One turn moves each row of this set onto another row. After a few examples, where does it send each row asked below?
tof: -1.741; -0.170; -0.899; 0.065; 0.503; -0.755; -0.742; -0.337; -0.961; -0.200; 0.370; 0.187; -0.258; 0.549; -0.907; -1.112; -0.555; 1.866; -1.855; -1.268; -4.039; -2.616; 2.145; 1.003; 1.587
tud: -2.218; -1.704; -0.257; -2.006; 0.409; 0.551; -2.497; -0.200; 1.535; 0.911; 3.163; 1.088; 0.441; 1.350; -0.390; 0.055; -3.461; -0.027; -1.687; 2.164; -1.817; -1.151; 2.225; 0.660; -0.251
lozu: -0.587; -0.793; -1.362; -2.189; 2.609; 1.437; -1.658; -0.124; 3.884; 0.849; 0.135; -1.877; 1.921; -1.798; -0.666; -3.649; -1.366; -1.349; 0.755; -1.151; -0.502; 1.840; -0.112; -1.853; 1.261
Falun: -1.423; -0.902; 0.962; -0.227; 0.393; -0.198; 1.522; 0.322; -1.344; -0.457; 1.102; 0.401; 0.787; -1.492; -0.043; -0.533; -1.646; 1.272; -2.201; -0.751; -3.294; -1.826; 0.770; 0.125; 0.158
zez: -0.250; -0.548; -0.770; -1.943; 3.515; 0.773; -1.943; -0.283; 2.938; -0.409; -0.408; 0.494; 1.069; -0.608; 0.420; -5.015; -0.584; -1.941; 1.039; -0.601; -3.746; -0.915; -0.325; -2.470; 0.492
Mikad: -2.105; -0.667; -0.025; -3.198; 2.371; 1.160; -1.864; 0.028; 3.741; 0.600; 0.613; -2.405; 1.472; -2.003; -1.217; -2.650; -0.432; -1.037; 0.270; -1.258; -0.911; 2.400; -0.872; -1.637; 0.301
gazi: -1.158; -0.265; 1.814; -2.715; 2.073; -0.458; -2.074; -1.261; 3.170; 1.026; 0.570; -2.474; 1.610; -1.514; -1.424; -2.788; 1.462; -1.412; -0.679; -0.584; -1.524; 0.829; -1.112; -1.892; -0.400
desu: -1.861; 1.360; -1.265; -2.331; 2.634; 1.305; -0.230; 0.204; 0.523; 1.561; 1.434; 1.612; -0.707; 2.829; -0.181; 0.284; -1.108; 0.379; 1.002; 0.972; -0.311; -0.665; -2.761; 0.748; 0.430
fav: -0.809; -0.599; -1.670; -2.545; 3.715; 1.265; -1.887; 0.310; 3.331; -0.878; 0.290; 0.062; 0.529; -1.045; 0.039; -4.564; -0.467; -1.404; 0.680; -1.242; -3.064; -0.469; -0.660; -2.866; 0.180
balo: -1.789; -0.189; -0.917; -0.746; -1.557; -0.507; -1.640; -0.636; -0.789; 0.614; 1.033; -0.769; 0.427; -1.388; -1.274; -0.682; -2.531; 1.171; 0.161; 0.298; -2.469; -2.179; 2.039; 1.469; 2.321
mukiv: 0.274; -1.479; 0.764; -2.108; 0.164; -0.126; -1.319; -0.723; 0.330; 0.926; 2.592; 0.581; 2.031; 1.396; -0.437; 0.075; -3.440; 0.208; -0.754; 1.469; -1.355; -3.646; 1.556; -1.218; -0.643
Nivu: -1.137; 1.259; -1.101; -1.449; 2.996; 0.664; 0.329; 0.190; 0.061; 1.446; -0.268; 1.730; -0.615; 2.579; 1.016; -0.703; -0.025; 1.352; -0.604; -0.458; 0.117; -1.036; -1.898; 0.518; 1.301
refod: 0.184; -0.647; 0.575; -1.330; 0.721; 0.739; 1.073; -0.177; -0.076; 1.025; 2.873; 0.052; 2.593; 0.718; -1.205; 0.567; -4.369; 0.422; -0.348; 0.371; -1.847; -2.659; 0.756; -0.890; -0.117
piviz: 0.169; -1.030; -1.878; -1.711; 3.258; 1.134; -1.764; -0.176; 3.550; 0.126; -0.353; -0.490; 1.421; -1.300; 0.203; -4.540; -0.666; -1.496; 0.380; -1.067; -1.381; 0.435; 0.074; -2.493; 0.875
suvu: -1.695; 0.493; -0.397; -2.838; 3.350; 0.876; -1.857; -0.138; 2.758; -0.734; 0.814; -0.292; 0.525; -0.622; -1.196; -3.997; -0.570; -1.623; 1.887; -0.686; -5.077; -1.025; -1.476; -2.194; -0.079
Zup: -1.372; -0.344; 0.185; -2.279; 2.720; 1.361; -1.287; -0.088; 3.976; 1.201; 0.174; -1.584; 2.397; -1.601; -0.257; -3.928; -2.270; -1.258; 0.728; -1.067; -1.285; 1.975; 0.081; -1.388; 1.776
Kobig: -1.051; 1.416; -1.808; -2.015; 1.850; 0.846; -1.227; -0.553; 0.684; 2.169; 1.512; 1.223; -0.789; 2.650; -0.460; 0.238; -0.472; 0.022; 0.577; 1.597; 0.479; -0.898; -2.346; 0.977; 0.583
Bozar: -2.792; 1.720; -1.294; -2.130; 2.004; 0.459; -1.533; -0.177; 1.275; 1.681; 1.461; 1.117; -1.843; 1.231; 0.365; -0.630; 0.340; 0.952; -1.501; 0.849; 0.458; -0.604; -1.609; 1.725; 1.357
digo: -1.872; 1.021; -0.803; -2.181; 3.132; 1.148; 0.223; 0.621; 0.262; 1.102; 0.457; 2.045; -0.801; 2.801; 0.685; -0.207; -0.560; 0.974; 0.136; 0.159; -0.573; -0.831; -2.522; 0.361; 0.444
Zurel: -0.104; 0.859; 0.529; -2.255; 1.822; -0.298; -1.994; -1.730; 2.511; 1.165; 0.814; -2.841; 1.670; -0.838; -3.017; -2.614; 1.118; -1.781; 1.222; -0.878; -2.535; -0.360; -1.566; -1.898; 0.002
vobe: -1.432; 1.991; -1.698; -1.127; 2.483; 0.820; 0.125; 0.045; 0.424; 1.962; 0.077; 0.967; -0.612; 1.922; 0.362; -0.891; -0.395; 1.602; -0.629; -0.716; 0.474; -0.810; -1.353; 1.111; 2.508
Salin: -2.537; -0.611; -1.739; -1.381; -0.009; 0.493; -2.864; -0.409; 1.343; 0.654; 2.750; 0.472; -0.020; 0.680; -0.980; -0.771; -3.596; 0.711; -1.032; 1.301; -2.444; -1.618; 2.877; 1.568; 1.777
Nudi: -2.149; -1.523; 0.776; -2.979; -0.442; -0.326; -2.711; -0.374; 0.588; 0.242; 2.537; 0.697; 0.598; 0.567; -0.092; -0.283; -3.025; 0.585; -0.775; 1.746; -2.250; -3.196; 1.866; -0.333; -0.425
Besa: -0.385; 0.755; -1.498; -2.790; 2.817; 0.676; -1.979; -0.692; 2.681; 0.072; 0.909; -2.270; 1.012; -0.503; -2.876; -2.890; 0.158; -1.327; 2.329; -1.710; -3.058; -0.838; -1.648; -2.554; 0.066
momor: 0.260; -0.603; -0.941; -1.506; 3.124; 1.110; -1.545; -0.273; 3.401; 0.736; -0.629; -0.490; 2.136; -0.764; 0.247; -4.865; -1.712; -1.758; 1.108; -0.715; -1.900; 0.221; 0.380; -1.997; 1.758
Puf: -2.322; -0.505; 1.673; -3.045; 2.462; 0.662; -1.570; -0.219; 3.944; 0.922; 0.665; -1.976; 1.842; -1.946; -0.577; -3.182; -0.563; -1.128; -0.618; -0.923; -1.473; 2.231; -0.583; -1.361; 0.424
mobol: -1.335; 0.541; -1.735; -2.981; 3.556; 1.421; -1.721; 0.200; 3.085; -0.840; 0.985; -0.990; 0.422; -0.816; -1.566; -3.723; -0.725; -1.187; 1.916; -1.667; -3.963; -0.692; -1.425; -2.674; 0.094
Sel: -2.750; 2.268; -1.632; -1.748; 2.182; 0.974; -0.646; 0.220; 1.038; 1.833; 1.041; 0.680; -1.342; 1.285; 0.177; -0.708; -0.461; 1.548; -0.955; -0.221; 0.387; -0.338; -1.466; 1.759; 2.437
bota: 0.032; -1.582; 0.795; -0.759; 0.720; 0.337; 0.806; -0.422; -0.432; 1.258; 1.989; -0.115; 2.360; 2.169; -1.688; 1.624; -2.745; 0.238; -0.771; 0.311; -1.722; -0.762; 0.536; -0.375; -0.869
Palo: -0.126; -0.041; -0.284; -2.906; 2.296; -0.184; -2.450; -1.101; 2.619; 0.422; 0.420; -2.547; 1.170; -0.768; -2.478; -2.555; 1.608; -1.280; 0.976; -1.362; -1.791; -0.303; -1.547; -2.738; -0.598
vigis: -2.289; -0.279; 0.327; -0.417; 1.025; -0.295; 1.027; 0.360; -1.424; -0.346; 0.710; -0.025; 0.438; 0.841; -1.368; 0.266; -1.013; 2.001; -1.425; -1.888; -4.332; -1.540; 0.766; 0.509; 0.538
koz: -1.635; 1.301; -1.517; -2.028; 1.750; 0.316; -1.905; -0.701; 0.921; 2.071; 1.464; 1.260; -1.432; 2.008; -0.009; -0.274; 0.505; 0.164; -0.884; 1.596; 0.631; -1.105; -1.841; 1.123; 0.678
kod: -0.813; -0.691; -0.154; 0.318; -0.846; -0.814; -0.061; -0.637; -1.646; 0.126; 0.246; -0.221; 0.647; -1.639; -0.473; -0.947; -1.086; 1.142; -1.404; -0.367; -2.717; -2.243; 1.706; 0.882; 1.508
Lor: -3.240; -0.567; -0.102; -2.556; -1.088; -0.021; -2.675; -0.225; 0.234; 0.291; 2.293; -0.226; 0.159; -0.759; -0.896; -0.454; -3.395; 1.111; 0.159; 1.177; -2.795; -2.278; 1.949; 1.059; 1.140
Tati: -1.297; -0.512; 0.813; -0.566; 1.118; 0.419; 1.796; 0.270; -1.157; 0.477; 1.471; -0.427; 1.774; 1.524; -2.027; 1.403; -2.310; 1.368; -0.600; -1.270; -3.231; -0.748; 0.224; 0.142; -0.105
lazut: -1.269; -0.460; 1.091; -1.096; 0.988; 0.888; 2.289; 0.651; -0.601; 0.001; 2.505; 0.236; 1.765; -0.593; -0.780; 0.284; -3.690; 1.070; -1.225; -0.547; -3.081; -1.657; 0.247; -0.351; -0.046
zib: -1.655; -0.029; -2.080; -0.231; -0.037; -0.288; -2.332; -0.655; 0.171; 0.458; 1.290; 0.073; -0.205; 0.584; -1.178; -1.325; -2.037; 1.245; -1.258; -0.137; -2.938; -2.519; 2.944; 1.473; 2.564
mim: -0.553; -2.327; 0.653; -1.451; 0.574; 0.280; -1.202; -0.515; 0.744; 1.128; 2.611; 0.872; 1.670; 2.065; -0.562; 0.928; -2.801; -0.323; -1.688; 1.765; -1.230; -1.033; 1.348; -0.305; -1.304
poga: -1.665; -0.623; 0.647; -3.368; 2.192; 0.111; -2.346; -0.541; 3.233; 0.360; 0.476; -2.422; 1.016; -1.567; -1.503; -2.376; 1.286; -1.058; -0.088; -1.211; -1.302; 1.285; -1.371; -2.297; -1.038
siluv: -1.094; 1.372; -0.331; -2.707; 2.566; 0.629; -1.710; -0.891; 2.587; 0.260; 1.285; -2.034; 0.923; -0.700; -3.069; -2.941; -0.227; -1.712; 2.533; -0.925; -4.281; -0.734; -1.834; -1.767; 0.234

Zurel -> zez
lazut -> balo
Palo -> fav
Now these:
tud -> Tati
Sel -> Kobig

